Some points:
[ 1.1 -0.6  1.0  0.1 -1.0  1.3  0.0 -0.6  2.4  1.2 -0.3 -0.2  0.0 -0.3  0.8 -0.2  0.8  1.1  0.7  2.2 -0.6 -0.4 -0.1  0.0]
[-1.1 -1.8 -1.6 -0.2 -0.9  0.9  2.2  0.7  0.7  0.0  1.8 -0.3 -1.2  1.1  1.3  0.3  0.9 -0.8 -0.2  0.1  0.1  0.4  0.2  0.5]
[ 0.8 -1.4 -0.4  0.2 -2.7 -0.5  0.3  0.0 -1.7 -0.1 -1.1  1.7 -0.8  1.3 -0.9 -0.6 -1.4 -1.3 -0.4 -1.8 -0.5  0.3  0.2 -1.0]
[ 0.1 -1.1  0.0  0.7 -0.6  0.1  2.1  2.1 -1.5  1.5 -0.5  0.6  0.7 -0.1  0.4 -0.8 -1.1 -1.7  0.0  0.4 -0.6  0.4  0.5  0.2]
[-1.0  1.6  0.5  1.1  0.6  1.4 -1.5 -0.6 -1.2  0.1  0.4  0.4 -0.8 -0.5 -0.5  0.2  1.1 -0.7 -1.4  0.6 -0.2 -0.9  0.2  0.8]
[ 0.6  0.3  0.4 -0.4  0.0 -0.3 -1.0 -0.9  0.0 -0.8 -1.0  0.3  0.5 -2.6  1.6 -0.1  0.0 -1.1 -1.2  0.6 -0.5  1.7  0.4 -1.0]
[-1.4  0.6 -0.4  0.0 -0.2 -0.1 -0.5 -0.8 -0.6 -0.1 -1.2  0.2  0.2 -0.9 -1.0  0.1 -0.3 -0.1 -0.8 -1.2  0.1 -0.8 -0.4 -0.3]
[ 0.8  1.1 -1.0  2.2 -1.1  0.3  0.0  0.9 -0.3 -0.5 -1.2  0.4 -0.9 -2.5  0.6  0.5 -0.3  0.8  2.1  0.4 -0.9 -0.3 -1.0 -2.0]
[ 0.3 -0.1 -1.3  0.5  0.7  0.2  0.2 -1.7 -1.4  0.2  0.8 -0.6 -1.1  1.0 -1.3  0.5 -0.4 -1.2  0.0  0.1 -0.1  0.1 -0.6  1.8]
[ 1.1 -0.7  1.1  0.4  0.8  1.2 -0.2  0.9 -0.9  1.5 -0.5 -0.8 -0.9 -0.6 -1.2 -1.5  0.8  0.7 -0.9  0.4 -0.1  0.5  0.7  0.4]
[-1.3  1.8 -0.4  1.2 -0.9  0.5  1.2  0.0  0.2 -2.0 -1.8  0.0 -0.3  0.1 -0.4  0.3  1.5  0.2  0.0 -1.5  0.8  0.6 -0.2 -1.8]
[ 0.4  0.5  0.4  0.9  1.0  0.4 -0.7  0.9  0.8  0.5  0.9  0.0  1.3  1.0 -0.3 -0.7  0.0  0.8 -0.9 -1.1  0.4  0.7 -0.3  2.0]
[-0.6  0.1  2.0  0.3  2.1  1.3  0.9 -1.5 -0.8  1.0 -1.1  0.9 -1.0  0.4  1.3 -1.8  0.9  1.0  1.1  0.4  0.1  1.0 -1.9 -0.2]
[-1.6 -0.3  0.9  0.0 -1.5 -0.1  0.1  0.4  0.0 -0.1 -0.9  0.8 -0.7 -1.5  0.7  0.8 -1.3 -0.4 -0.3  1.0  2.1 -0.1  0.0  0.9]
[-0.3  0.6  0.7  0.4 -1.0 -0.1 -1.7  0.2  0.4 -0.4  1.6  0.8  0.2 -0.2  0.7  0.3  0.2 -0.3  1.5 -0.1 -1.0 -0.2  0.4 -0.1]
[ 0.3  0.0 -0.5 -1.0 -1.5  0.5 -0.2 -0.1  0.7  0.9  0.9 -0.2  0.1 -1.6 -2.3 -2.2 -1.1 -1.3  0.0 -0.4 -1.3 -0.5 -0.2  0.2]
[ 0.0 -0.4  1.1 -0.1 -0.7 -1.0  0.3 -0.9  0.2 -1.3  0.7  0.5  2.3 -0.8  0.7  0.4  1.7 -2.1 -1.5 -1.3  1.2 -0.4 -0.7  0.9]
[-1.1 -0.7 -0.3  2.0  0.9  0.9  0.3  1.4 -0.1  0.2 -1.6 -0.6  1.6 -0.5 -1.1 -1.3 -1.0 -1.2  0.2  0.3 -1.0 -0.8  0.5 -0.3]
[-0.7  2.2 -1.0  1.6 -0.3 -0.4  1.2  0.0  0.2 -0.9 -0.2 -0.9  1.5  0.3 -0.5 -1.6 -1.9 -1.5  0.2  0.0 -0.8  2.3 -0.3  0.0]
[ 0.9 -0.3 -0.5 -1.3  0.3  1.0 -0.6 -0.5 -0.6 -0.6 -1.8 -0.8 -0.4  2.5 -0.4 -0.6  0.1  0.0  1.5 -0.3  2.3 -0.4 -0.4  0.0]
[-0.2 -0.2 -0.4 -0.6  0.5 -2.2  0.4 -0.7 -0.3 -0.6  0.7 -0.2 -0.1 -0.5  1.2  0.3  0.9  1.1 -0.1 -1.1 -0.6 -1.1  0.7 -0.4]
[ 2.1  0.1  0.5 -1.0  0.2  1.1 -0.3 -1.9 -1.3 -2.2  1.4  0.6 -0.5  1.0 -0.9 -0.2 -0.3  0.0 -0.1  0.1 -0.4  0.3 -1.7  0.7]
[ 3.3  0.8 -1.7  1.9  0.1 -1.2  0.5  0.6  0.4 -0.7  0.2  2.4  0.5  0.4 -1.4  0.7 -0.2 -1.5  0.2 -0.3 -1.9  1.1 -0.1 -0.9]
[ 0.1  1.1  0.7 -1.1  0.4  0.4  1.1  0.4 -0.8  0.1  2.2  0.5 -2.0 -0.3  0.0 -1.3 -1.0 -0.6  0.2  0.5  2.1  0.1 -0.3 -0.2]
[ 0.5  0.6  0.0 -2.4 -0.3  0.0  0.6  1.9 -1.2  0.0  0.2 -2.4  1.2 -0.7  1.4 -0.5  1.6  1.5  0.7  0.6  1.2  0.3 -1.4 -1.2]
[ 0.1 -1.0 -0.7 -1.1  1.1  1.3  0.5 -1.6 -0.4 -0.2 -0.3 -0.7  1.5  0.0  0.2  0.0  0.3  1.8 -0.1  0.6 -1.2  2.0  2.2  1.5]
[ 0.2 -2.1  1.3  0.9 -0.3  2.2 -2.0 -0.1 -0.3 -0.1  0.4 -1.2  0.2  1.8  0.9  0.9 -0.3 -0.3  0.0 -0.9  0.5 -0.6  0.0 -0.5]
[-0.6  0.4 -0.4  0.6 -0.9  0.7 -1.1 -0.5  0.2  0.6  1.0 -1.0  0.2 -0.5  0.6 -0.8 -1.5  1.0 -1.2 -0.8  0.5 -0.1  0.6 -1.7]
[-1.7 -0.9 -0.5 -3.3  1.0  1.3 -0.2  0.8  1.2 -0.2 -0.3  1.4 -0.5 -0.2 -0.2 -0.7  0.0  0.1  0.1  0.6 -1.3 -0.1 -0.7 -1.0]
[-1.1  0.1  1.2 -0.4  0.7  1.4 -0.1  0.3  1.2 -1.0  0.2  1.8  0.3  0.7  1.2  1.2 -1.3  0.9 -0.6 -0.3 -1.2 -0.8  1.0  0.2]
[-0.4  0.9  1.1  0.3 -0.3 -1.2  0.6 -1.1 -0.2  0.3 -0.3  0.1 -0.7 -1.1  0.4 -1.3  0.6 -0.9  0.1 -1.2  0.9 -2.4  2.3  0.0]
[-0.3 -1.0  1.3  1.0 -0.6 -1.4 -0.9  1.3  1.3  0.7 -0.4 -2.4 -0.5  1.4  0.1  0.6  0.4  0.1 -1.4  0.8 -1.5 -0.3 -0.2 -0.8]
[ 0.2 -0.7 -2.0 -0.6  0.0  0.5  0.5 -1.1 -1.7  1.0  0.5 -1.4 -1.2  0.7 -0.2 -0.6  0.1  0.9 -0.2 -0.2 -1.1  0.7 -1.7 -1.3]
[ 0.6 -0.8 -1.3  0.7  0.2 -0.2  0.1 -0.6  0.4  1.9 -0.3  0.5 -0.4  0.2  2.2  1.1 -0.7  0.6 -0.4 -0.8  1.2 -1.9 -1.3  2.7]
[-0.3 -1.0  0.0 -0.5  0.4 -0.2  0.8 -1.3  2.1 -0.7 -1.6  0.3  0.8  0.0 -0.6  1.0 -0.2 -1.7 -1.1 -1.1  0.7  0.2 -1.6  0.3]
[ 0.2 -0.3 -0.3 -0.2  1.0 -1.1 -0.4  0.6  0.5 -1.1  1.1  0.5  0.7  0.6  1.1 -2.0 -0.8  0.5  1.3  0.9 -0.9 -1.0  0.6 -0.2]
[ 1.2 -1.0 -0.3  0.7  0.2 -1.1 -1.1 -0.4  1.7 -0.8  0.7 -1.5 -2.0 -2.2  0.0  1.4 -0.7 -0.9  0.7  0.8 -0.4  0.0 -0.4 -0.7]
[ 0.4 -1.3 -0.1  0.0  0.7 -0.3 -1.4  0.3 -1.7  0.3 -0.1  1.0  1.6 -1.1  0.2  0.0 -1.0  1.6  0.4 -0.2  0.5  0.9  2.0 -1.4]
[ 0.5  0.1  0.9  0.8  0.4  1.3  1.9 -0.5  1.3 -2.0  1.3 -0.7 -0.3  0.0  0.1 -0.6  0.0  1.0  0.4  0.7  0.5 -0.7  1.4  0.4]
[ 0.6  0.9  1.5 -0.7  1.0 -0.7 -0.9  2.2 -0.4  1.0  0.3  0.0  1.5 -1.0 -1.2  1.7 -1.0  0.1 -0.7 -0.7  0.4  0.1 -1.5  0.2]
[-0.3 -1.6 -2.1 -1.3  1.0 -0.7 -0.4 -0.1 -0.4 -1.1  0.6  1.2  0.6  0.8 -0.4 -1.1  0.3  0.0 -0.1  2.0  0.9 -2.5 -0.7 -0.6]
These points spread out most along one direction. How far along it is each point below, from 0 to 99? 50 is the average, and the first point above lies past it. One standard deviation of the points above along it is 16.
[-1.7  1.8 -0.6  0.1 -0.8 -0.8 -0.4 -0.9  0.0  1.0  0.3 -2.2  1.2 -0.2 -0.2  1.0 -0.9 -0.1  2.5 -0.4 -0.1 -0.2  0.1  2.2] 48
[-0.5  1.8  0.7 -0.1  1.0 -1.0 -1.2  0.7  0.8 -0.1 -0.8 -0.7 -0.9  0.9  1.4  1.6 -1.4 -1.9  1.2 -0.3  0.4  1.0  1.2  0.0] 41
[-0.5 -0.7 -0.7  0.1 -0.5 -0.4 -1.8  0.6 -1.3 -0.6 -0.2 -0.4 -0.2  0.5  0.5  0.6  0.9  0.8 -0.4  2.7  1.1  1.4 -1.2  0.8] 64
[ 0.1  0.5  0.8 -0.5  0.9 -0.1  1.7 -0.4 -1.3  1.9 -0.1  0.1  0.4  1.1 -0.6  2.3  0.2 -0.7 -0.1  1.5  0.4 -1.6  0.1 -1.3] 57
[-0.4 -0.7 -1.2  0.0  1.0 -1.6 -0.5  1.3  0.2 -0.8  0.3 -0.5 -0.7  0.2  0.0 -0.3  0.4  0.5  0.2 -0.8  1.9  1.0  1.6  0.4] 54
[ 1.1  0.1  1.3 -0.4 -0.5 -1.5  0.6  0.3 -0.2 -1.7 -2.1 -0.9 -1.3  0.2  0.1 -0.5 -0.4  1.3 -0.4 -0.9 -1.8 -1.3  0.5  1.9] 49
[-0.9  0.7 -0.8 -0.1  0.3  0.2 -0.5 -0.3  0.0  1.2  0.6  0.0 -0.1 -0.3 -0.8  1.3  1.2  1.0 -0.2 -0.6 -0.9 -1.2  1.9 -0.1] 54
[ 0.8  1.4 -0.3 -0.2 -0.6  1.7  0.2  1.9  0.6 -0.7  0.0  1.3 -0.3 -0.2 -0.5  1.4  2.4  0.3 -0.8  0.7  0.7 -0.3  0.6  1.6] 55
[-0.6  0.4 -0.6  0.3  0.3 -2.1  0.4 -1.3  1.7  0.6  0.0  0.6 -0.2 -0.1 -1.8  1.0 -1.1  2.1 -1.9  1.3  0.9  0.8 -0.1 -0.1] 47
[-1.2 -1.6  2.2  0.9 -1.6 -1.3  0.3 -0.3  0.2  0.5  0.9  0.9  0.4 -0.3 -1.5  0.0  1.8  0.7  2.5 -0.2  0.2  0.2 -0.9  0.1] 50
[-0.3  0.9  0.2 -1.3  0.8 -1.0  1.2  0.6  0.1  1.3  1.1 -0.4  0.3  0.3  1.8  0.0  2.2  0.4 -0.4 -1.7 -1.6  1.3 -0.3  0.1] 59
[ 1.6  0.8 -0.4 -1.1 -0.8  0.4 -0.3 -1.0  0.9  2.3 -1.4  0.9 -0.1  2.2 -1.2 -0.4  0.0 -0.3  0.2  0.1  0.3  1.5  0.3 -1.6] 46
